In the data rows, the value 128 means zero.
Some points, each followed by its number:
[136 142  67 104  65 159  91 194 131 122 100 183 109 124  68 129 137  86
 166 130 176  98  61 144] 0
[131 138 119 114 143 167  89 151 159 163 156 196 100 116  96 140 128 106
 182 103 201 155 219 129] 1
[ 92 150 240 133 207 193 163 127 165 177 173 122 175 127 160 101  63 102
 154 255 117 215 133 124] 2
[138 185 132 143 136 130 241 118 102  83 116  72 135 127  70 159 140 112
 101 146  52 122 148 104] 3
[186 105 173 117 209 152  88 104 121 124 121 141 155 155 133 111 117 156
 126  92 154 117  81 187] 4
[134 115  79 112  61 228  96 179 168 114 186 204 118 190  99  90 123  46
 166 172 255 191  81 113] 5
[155 201 213 130 161  89 197 131  93 166  92 141 212 194 116 152 154  82
  90 143 151 141 174 108] 6
[135  79 136 108 115 107 107 114  70 131 116 131  75 104 124  46 111 164
 101  53 124 138  71 138] 7
[ 82  93  25  53 141 106  97 128 191 138  82 198 160 187 159 255 107 207
 108 145 122  99  55 139] 8
[101 113  97 165 162  93 143 121  98 130 140 114 115  64 101  82  83  73
 106 166  52 133 166 127] 9
[108 187  51 204 119  97 146 101 119 117 122  93 118  78 129  98 106 147
  85 123  31 101  88 147] 10
[166 118 204  93 246 103 173 118 119 122 162 151 144 122 168 158 112 189
 135 139 159 160 104 161] 11
[183 108 157  99 151  93 197  81 124  97  92 128 123  70 134 126 160 170
  90 106 102 130 104 135] 12
[124  98 126 201  67  96  58  93  93 122 156 108 224  80 158  93 138  48
 155 121  92 172 162 117] 13
[203 112 197  92 164 143 218 114 125 111 137 209 187  95 127 189 189 196
 142 140  29 138 145 132] 14
[167  91 177  65 214 103 228 114 157 151 158 179 138  77 176 215 184 181
 134 184 100 199 197 110] 15
[ 85 127 255  74 132 165  80 166  82 202 145 109 216 167 124  73 164 108
 133 107 178  85 197 106] 16
[100 145  82 133 146 166  55  84 126 103 109 135  65 199  95 112  99 116
 162 163 135 140 146  83] 17
[142 138 105 116 158 112 215 151 117  90  83 115  60  70 119  73 189 138
 123  53 154  86 105 135] 18
[108  74 130 148 128 100  77  94 149 132 107 149 124  99 123 166 185 222
 128  79 104 136  98 192] 19
[ 80 159 140 171  44  84 159 173 114 125 189 135 158 104 106 134 124  77
 151  71 191  54 137  70] 20
[121  81 144 205 128 121 101 106 127  86  89  91 125 109 159 152 218 168
 114 129 122 163 136 191] 21
[229 100 139 221 150 162  68  77  76 153  93 129 124 153 148 118 169 132
  94 106 155 166 145 234] 22
Which two points above are nearest to each new point? Their numbers follow each, nearest first.
[ 57 110 168 123 115 109  78 131  78  87 146  72 142 145 116 109  93  92
 124 163 100 153 146  76] 9 17
[ 98 124 113 170  73 185 145 101 100  89 146 100  92 202  99  95  72 143
 149 212  84 163 111  71] 17 3
[115 117  93 133  35  88 160 143 127 127 124 105  94  99  84  98 132 113
 121  81 136  59 132  97] 20 18
[129 125 180  74 157  95 119 100  74  94 173 150 118 109 176 251 130 167
 127 126 120 162  90 128] 11 12
[ 77 121 156 103  83 121  79 130  87 118 124 116 123 182 104 138  97 118
 146 167 107 144 114  78] 17 0
[202 154 174  99 121 200  28 142 188 163 120  97 142 226 180 138  99  99
 104 134 110 142  63 184] 4 22
[ 69  95 148 128  90 105 124 166  75 122 173 109 144 151  76  57  89  83
 133  94 110  86 135  83] 20 9
[163 167  87 100  78 175 102 173 179 100 128 168  93 211 185 255 127 196
 159 178 123 131  75 131] 8 0
[120 116  26 125 182  82 182 148  78 148  78 127 147  68  81  76 126 194
 125  64  93 103  96 152] 18 10
[151  81 123 105 190  94 234 128 152 173  79 114 107  93 150 110 114 178
  83 141  97 139 164 132] 12 11
[123 151 195 109 100 150  32 123  83 122 189 135 135 135 183 255 160 116
  81 114  42 163  92 135] 19 21
[132 127 234 105 195 126 196 113 140 132 126 149 201 171 127 146 133 108
 125 225 103 212 130 100] 2 6
[ 81  85 151  70 113 164  90 168 136 168 156 129 172 151 110 201 112 127
 139  97 130 132 209  92] 1 16
[129  88  24 127  84 157  86 137 116 101 152 145 104 162 157 143  81 171
 165 201 191 126 126  69] 17 0
[ 87 107 152 137  70 147  90  73 172  89 123  93  97 151 130 121 175  84
 136 161 127 159 140  42] 17 21
[157 133 207  94  90 221  62 162 178 110 141 113 161 151 179 211 145  78
 105 119  67 131 112 137] 4 21
[ 85  83  54  75 129 104  44 142  99  94 140 119  79 110 127 206 109 126
 118  60  54 146 125 150] 19 7
